116; 107; 77; 61; 110; 104; 121; 112; 111
102; 125; 61; 35; 93; 115; 78; 135; 92
113; 91; 77; 68; 112; 103; 118; 112; 115
114; 112; 54; 37; 86; 112; 100; 135; 94
113; 89; 78; 74; 110; 111; 126; 95; 118
100; 115; 47; 45; 101; 126; 90; 125; 90
111; 141; 48; 18; 85; 125; 94; 133; 98
104; 109; 60; 58; 111; 122; 105; 111; 104
122; 92; 55; 40; 110; 110; 126; 122; 115
108; 109; 63; 23; 80; 113; 89; 120; 91
->
108; 122; 104; 111; 100; 113; 114; 113; 102; 116
109; 92; 109; 141; 115; 89; 112; 91; 125; 107
63; 55; 60; 48; 47; 78; 54; 77; 61; 77
23; 40; 58; 18; 45; 74; 37; 68; 35; 61
80; 110; 111; 85; 101; 110; 86; 112; 93; 110
113; 110; 122; 125; 126; 111; 112; 103; 115; 104
89; 126; 105; 94; 90; 126; 100; 118; 78; 121
120; 122; 111; 133; 125; 95; 135; 112; 135; 112
91; 115; 104; 98; 90; 118; 94; 115; 92; 111

111; 60; 177; 28
169; 78; 145; 66
->
169; 111
78; 60
145; 177
66; 28

64; 97; 126; 133; 132; 90; 91; 119
166; 97; 42; 56; 136; 148; 153; 73
131; 65; 42; 82; 126; 136; 87; 47
63; 130; 155; 115; 66; 74; 108; 124
107; 50; 48; 106; 152; 114; 81; 68
85; 67; 89; 115; 150; 127; 76; 45
117; 108; 87; 76; 91; 114; 111; 85
104; 51; 45; 113; 167; 155; 90; 61
88; 86; 100; 115; 132; 104; 83; 93
68; 128; 148; 119; 56; 67; 92; 133
->
68; 88; 104; 117; 85; 107; 63; 131; 166; 64
128; 86; 51; 108; 67; 50; 130; 65; 97; 97
148; 100; 45; 87; 89; 48; 155; 42; 42; 126
119; 115; 113; 76; 115; 106; 115; 82; 56; 133
56; 132; 167; 91; 150; 152; 66; 126; 136; 132
67; 104; 155; 114; 127; 114; 74; 136; 148; 90
92; 83; 90; 111; 76; 81; 108; 87; 153; 91
133; 93; 61; 85; 45; 68; 124; 47; 73; 119

113; 84
100; 95
53; 85
31; 116
148; 121
->
148; 31; 53; 100; 113
121; 116; 85; 95; 84

115; 102; 124; 111; 97; 135; 143; 128
96; 98; 101; 103; 105; 100; 87; 115
93; 125; 114; 104; 112; 135; 151; 84
72; 88; 88; 120; 124; 77; 26; 136
100; 93; 101; 105; 102; 98; 85; 120
99; 95; 101; 105; 102; 98; 88; 116
101; 92; 101; 103; 101; 96; 83; 121
77; 106; 70; 90; 106; 61; 62; 46
108; 120; 104; 72; 97; 114; 126; 91
94; 75; 86; 119; 95; 68; 61; 93
->
94; 108; 77; 101; 99; 100; 72; 93; 96; 115
75; 120; 106; 92; 95; 93; 88; 125; 98; 102
86; 104; 70; 101; 101; 101; 88; 114; 101; 124
119; 72; 90; 103; 105; 105; 120; 104; 103; 111
95; 97; 106; 101; 102; 102; 124; 112; 105; 97
68; 114; 61; 96; 98; 98; 77; 135; 100; 135
61; 126; 62; 83; 88; 85; 26; 151; 87; 143
93; 91; 46; 121; 116; 120; 136; 84; 115; 128

72; 149; 109; 113; 112; 96; 123; 103; 111; 74
103; 69; 53; 46; 85; 76; 29; 19; 38; 117
130; 121; 93; 78; 80; 102; 39; 43; 36; 74
102; 60; 144; 123; 143; 112; 139; 180; 142; 92
76; 140; 111; 110; 126; 99; 92; 75; 98; 89
114; 108; 57; 69; 76; 97; 113; 124; 128; 145
->
114; 76; 102; 130; 103; 72
108; 140; 60; 121; 69; 149
57; 111; 144; 93; 53; 109
69; 110; 123; 78; 46; 113
76; 126; 143; 80; 85; 112
97; 99; 112; 102; 76; 96
113; 92; 139; 39; 29; 123
124; 75; 180; 43; 19; 103
128; 98; 142; 36; 38; 111
145; 89; 92; 74; 117; 74
